z13: [ 21   9  25 -18  -2  49 -15  16 -36  66 -24 -10  43  25  -5   3   0   3
  20  23  21  -4  -3   2  16  11   2 -21 -11  44]
z450: [  23  -16   39   -2    2    6    4   -2  -12   -8   26    0   12  -25
   -2   14   -8   31   32   22  -16    8   14   -2 -113    2  101   15
   35   40]
z11: [-26 -25  16  12 -17 -10 -13 -16 -13  55 -55   4  -2  24  -6   8  15  11
 -48  29   2 -12 -11  34 -27  -5   8   9 -57  34]
z866: [ -1  48  -1 -24  19 -24  22   7 -29  28 -66  -4   9  12  -5   8  -5 -44
 -16 -39  11  -4  -9 -21  -2   0 -44   9  41  17]
z872: [ -7 -15 -34  10  -1 -21   1   0 -11 -48  72  -3  23 -64 -11  -9 -12  24
   5 -56   7  16  -2  10 -48   6  38  -1 -15   9]
z838: [  8  17  11 -48  29   2 -12  25  -5  78  -8  14   5  27  10  12  13  12
  55 -37 -28   3 -18  40 -77  30 -33  20  15   5]
z11? | [-26 -25  16  12 -17 -10 -13 -16 -13  55 -55   4  -2  24  -6   8  15  11
 -48  29   2 -12 -11  34 -27  -5   8   9 -57  34]
back: [-12   2  29 -48  11  15   8] | z11
back: [-5 25 43] | z13
z13? | [ 21   9  25 -18  -2  49 -15  16 -36  66 -24 -10  43  25  -5   3   0   3
  20  23  21  -4  -3   2  16  11   2 -21 -11  44]

z942: [  3   5 -45 -96  17 -17 -55 -75  -9 -59 -24   0  -8]
z837: [ 52 -31 -25  52  72  72  -1 -38  52 -41  99  25  19]
z838: [ -54  -74  -14 -105  -49   21   84   59   76    1  -81  -74   62]
z11: [ 31  49 -11 -34 -45  -6 -76  41  26  10  22  12  -3]
z450: [-21   7  22  62  32 -28  99  22 -39 -28  -9  17  91]
z830: [  15  -24  -29  -74  -26   43  -44   25   54   89   91 -104  -90]
z872: [ -60   -5  -67  -81  -63   71   -9    6   30   91 -116  -46   46]
z36: [-34 -36 -58 -62  25 -23  43 -74 -28 -29 -59 -11 -51]
z872? | [ -60   -5  -67  -81  -63   71   -9    6   30   91 -116  -46   46]
z36? | [-34 -36 -58 -62  25 -23  43 -74 -28 -29 -59 -11 -51]
all z837: [72] | 5 6
back: [-39  22  99] | z450
z11? | [ 31  49 -11 -34 -45  -6 -76  41  26  10  22  12  -3]

z837: [  3 -25 -30 -30  81  24 -31 -30 -30]
z450: [-10 -25 -34  20  81  24 -31 -61  16]
z781: [  3 -22 -26  17  75  20 -28 -58  15]
z36: [  8  10 -34  20  81  24 -31  80 -24]
z19: [  2   8   6  -8 -20  -8   8  11   1]
z13: [  3 -25 -34  20  81  24 -31 -61  16]
z450? | [-10 -25 -34  20  81  24 -31 -61  16]
all z450: [-25] | 2
back: [-30 -31  24  81 -30 -30 -25] | z837
back: [11  8] | z19
back: [-61 -31  24  81  20 -34 -25 -10] | z450
dup z837:  | [-30]

z11: [  20   10   37 -121   10]
z13: [111 -68  33 -83  29]
z450: [-100 -100  -99   54 -100]
all z450: [-100] | 1 2 5
dup z450:  | [-100]
back: [ 33 -68] | z13
dup z11:  | [10]
find: [  20   10   37 -121   10] | z11

z11: [-35 -35  37 -59 -21 -36  29  -9 -10  14 -15  -8 -42 -37  11]
z837: [  7 -18  15 -36   3 -36  35 -14  19  22 -36  48  15  15  42]
z450: [  7 -18  23 -36   3 -36  35 -14  19  22 -10 -29  13  89  63]
z942: [  7 -18  23 -36   3 -36  35 -14  19  22 -18  14 -24  15  42]
all z837: [15] | 3 13 14
z11? | [-35 -35  37 -59 -21 -36  29  -9 -10  14 -15  -8 -42 -37  11]

